Some points, each followed by its number:
[-1.02 -1.28 -0.46  0.09  1.43 -1.38 -1.08  0.15 -3.59 -0.65 -1.16 -0.85] 0
[-0.04  0.04 -0.14 -1.54  1.45 -0.77 -1.63  0.28 -1.21 -1.49  0.8  -0.63] 1
[-2.53 -0.3  -0.67 -0.61 -0.79 -0.56 -0.21  1.33 -0.59  0.92 -1.34 -0.6 ] 2
[ 0.55 -0.84 -0.96  1.47 -1.4  -0.37  0.58 -0.29 -0.11 -0.83  0.58 -0.87] 3
[ 0.62 -0.72  1.07  0.14  1.49 -0.27  1.4   0.56  0.63  0.21 -0.28  1.5 ] 4
[-0.35  0.29  1.31  0.46  0.68  1.37  0.92 -0.55  3.65 -1.73 -0.5   0.56] 5
[ 0.59  0.39 -0.55  0.29  0.62 -0.82 -0.49 -0.9  -1.4  -0.99  0.83  0.64] 6
[ 2.35  1.37 -0.07 -2.42  0.69  0.77 -1.14  0.52 -1.56  1.68  1.28  1.43] 7
[-0.75 -1.23  1.42  0.53  0.37 -1.11  0.85 -0.79  1.11  0.03 -1.71  1.14] 8
[-1.32  0.59 -0.68 -3.3   0.12 -0.4  -3.56  1.71 -3.6   1.51 -0.49 -0.62] 9
[-1.18  0.28 -0.54 -1.12 -0.24 -0.58  1.1   0.05  0.69 -0.78 -0.78  0.07] 10
[ 0.04 -0.09  0.67 -0.3   0.2   0.24  0.3  -0.53 -0.83  0.89 -0.39 -0.41] 11
[-0.68 -1.31 -0.36 -0.66  0.96 -0.48  0.67 -1.12  0.84 -1.48 -1.22 -0.11] 12
[-0.45 -0.09  0.43  1.96 -0.47 -0.17  1.32 -1.53  3.3  -2.47  0.28 -1.16] 13
[ 0.28  0.42 -0.46  0.68  0.1  -0.31  0.28 -0.57  1.57  0.25 -0.35 -1.44] 14
[ 2.11  0.43 -0.92  0.98  0.25  0.31 -0.18  0.23 -0.68 -0.01  2.32 -0.13] 15
[ 0.94 -0.53 -0.07 -0.11 -0.82  1.59 -0.18  1.65  1.23  2.05 -0.85  0.64] 16
[ 0.    0.06  0.72 -1.05 -1.49  0.48  0.39 -0.7   1.1   1.67 -1.17  1.1 ] 17
[ 0.36 -0.77  0.22 -0.19  1.36 -0.03 -0.77  0.08 -0.74 -1.11  0.62 -1.41] 18
[ 1.32  1.18 -0.83 -1.99  0.34 -0.15 -1.96  1.35 -1.98  0.72 -0.36 -0.66] 19
[ 0.83  1.18 -0.08 -0.59 -1.37  1.14 -0.38  0.73 -0.23  0.88  0.49 -0.45] 20
[-0.31 -0.26 -1.35  1.95 -1.25 -1.22  2.04 -1.84 -1.08  1.61 -0.27  0.07] 21
[ 0.79 -0.76 -0.36  0.98 -1.34  0.85 -0.08 -1.75  2.08  0.34  0.94  0.45] 22
New points follow, each followed by the numbers of its two nearest points above, looking only along the 4 directions in which the numbered points spread most, nearest first.
[-0.81  1.41 -0.27 -0.86  0.07 -0.52 -1.61  0.83 -0.41  0.23 -1.7   0.6 ] 11 2
[-0.34 -0.79  0.23  1.05 -1.22  0.2  -1.21 -0.13 -1.13 -0.5   1.18 -0.71] 6 3
[ 0.13 -0.04 -0.25  0.05  0.64 -1.   -0.25  1.5   0.08  1.25 -0.96  0.55] 11 10
[-2.14  0.32 -0.71  3.16 -1.1   1.11  2.26 -1.84  2.21 -2.86 -0.71 -1.48] 13 8
[ 0.56 -0.57  0.83 -0.88 -0.58 -0.88  0.84 -0.91 -0.45  0.26 -0.25  0.97] 11 14
[-0.77  0.34 -0.11  0.18  0.94 -0.55  0.5   1.27  0.62 -0.45  0.72  0.43] 4 10
[ 1.45  0.81 -0.79  0.4  -0.42  0.33  0.31 -1.14  0.05  0.76 -0.65  1.05] 20 11
[ 0.66 -1.48 -0.39  2.9  -1.1   0.25  3.9  -1.88  0.99  0.06  0.73  0.86] 22 3
[ 2.53  0.06  1.52 -0.4   1.2   0.15  1.81  0.25  1.15  0.69  1.91  1.41] 22 4
[ 2.03  1.27 -0.31 -0.29 -0.41  0.74  0.22 -0.95  1.07  0.81  1.47  1.98] 20 22
[ 1.53  0.44  0.52 -1.08 -0.62  1.42  1.    0.29  0.26  3.04 -0.75  1.58] 16 17
[-1.66  0.39 -0.33  0.18  0.27  0.46 -0.62  1.12 -0.03  0.01  0.2  -0.59] 11 10
[-0.06 -1.17  0.4   0.09  0.09  0.06  0.92  1.   -0.57  0.28  0.12  0.13] 11 10
